In the rows, zero is written as 128.
One turn or mirror swaps these rows in pairs. Which row does each one swap with?
The rows were stretched afterwards, more along some directions than others.
zok: [131  87  98 116 109 125 133 178 129 126  87 128 161  97 133 136]
Lupaf: [ 84 131 135 114 117 143 111 135 122 148 136 108 121 150 152  88]
luv: [107 102 124 110 133 172 130 173 158 171  92 114 155 145 128 118]
saf: [112 112 115 134 115 125 103 158 141 123 107 129 162 120 139 146]
fupan: [119 133 128 125  97 133 101 138  94 103  99 104 148 127 129 150]
fup: [136  90 112 124 146 134 119 157 179 144 113 141 173 122 153 124]
leg: [152 107 159 140 113 138 114 147 112 144 107 137 142 104 140 127]
bubip: [120 110 105 162 126 166 128 161 138 130 104 130 129 136 139 102]
Gov: [ 95 147 140 133 111 111  88 131 118 130 141 117 122 136 151  86]
poz: [ 91 141 134 123 120 115  92 128 116 126 136 117 118 131 156  98]
muz: [125 114 111 156 116 157 128 167 135 124  99 129 134 122 127 106]
guki: [140 128 183 120  91 145 121 148 107 174 113 116 138 108 141 139]
gam: [120 113 101 120 176 138 138 156 166 127 151 155 122 139 142  83]
tof: [ 93 142 123 106 120 109 106 120 110 114 135 115 128 128 133 116]
tupe: [112 130 142 124  94 130  90 151  99 101  95 104 156 129 136 141]
kirip: [103 133 145 114 124 105  90 141 117 116 147 125 140 126 148  81]
Nam: [105 135 124 119 137 116 101 129 122 116 125 123 134 135 145  93]
pifo: [126 103 114 114 110 139 134 174 160 158  97 128 156 103 147 137]
vep: [103 104 110 122 138 163 101 156 167 173 116 125 140 140 146 103]
mosa: [124 118 158 131 102 150 135 140  95 129 102 107 145 118 111 146]
lun: [115 111 101 135 176 145 129 140 187 141 151 156 120 148 146  79]
Ropin: [123 126 149 156 147 157 108 136 163 160 127 133 154 165 155 104]
Lalif: [115 103  98 119 161 143 137 145 184 125 128 147 133 133 140  86]
bof: [120 128  99 121 158 133 121 127 180 131 155 150 126 127 142 102]
peg: [ 86 134 133 124 128 118  74 129 142 117 136 121 134 147 160  85]
lezap: [123 126  99 126 166 122 114 123 173 116 149 153 122 125 134 106]
Zukol: [125 130 159 157 131 149 108 154 131 151 126 135 149 148 147 116]
Sulal: [ 99 144 135  99 112 136 115 135 102 135 148 127 115  96 122 154]
pemub: [115 100 106 136 134 129 108 154 163 107  99 130 175 121 137 139]
nunes: [ 99 156 154 106 117 122 106 144 106 119 144 134 135  93 126 155]
tig: [116 120  99 120 152 143 138 134 178 131 134 140 119 141 136 111]
roku: [108 131 104 107  98 148 165 140 106 117  72 102 150 117 100 191]
zifot: [ 86 125 123 121 129 126 106 142 122 131 135 118 119 144 146  84]
Rer: [ 96 141 110 101 102 143 171 132 101 117 101 102 139 119 104 181]
Vitop: [120  95  97 133 133 121 101 165 174 118  97 135 165 106 142 126]
gop: [125 117 154 117 100 146 150 138  95 149 111 113 136 105 124 143]
mut: [134 113  97 125 165 140 134 144 181 144 143 148 118 134 137  94]
gotev: [113 124 101 121 144 137 135 141 158 124 146 140 114 126 124  92]
ladep: [129 121 172 125 100 140 118 146  92 138 112 112 131 107 121 140]
Bop: [125 123 145 132  94 156 143 135  99 143  93 111 132 115 108 162]

Swapped with zok: leg
Swapped with tupe: muz
Swapped with lezap: zifot

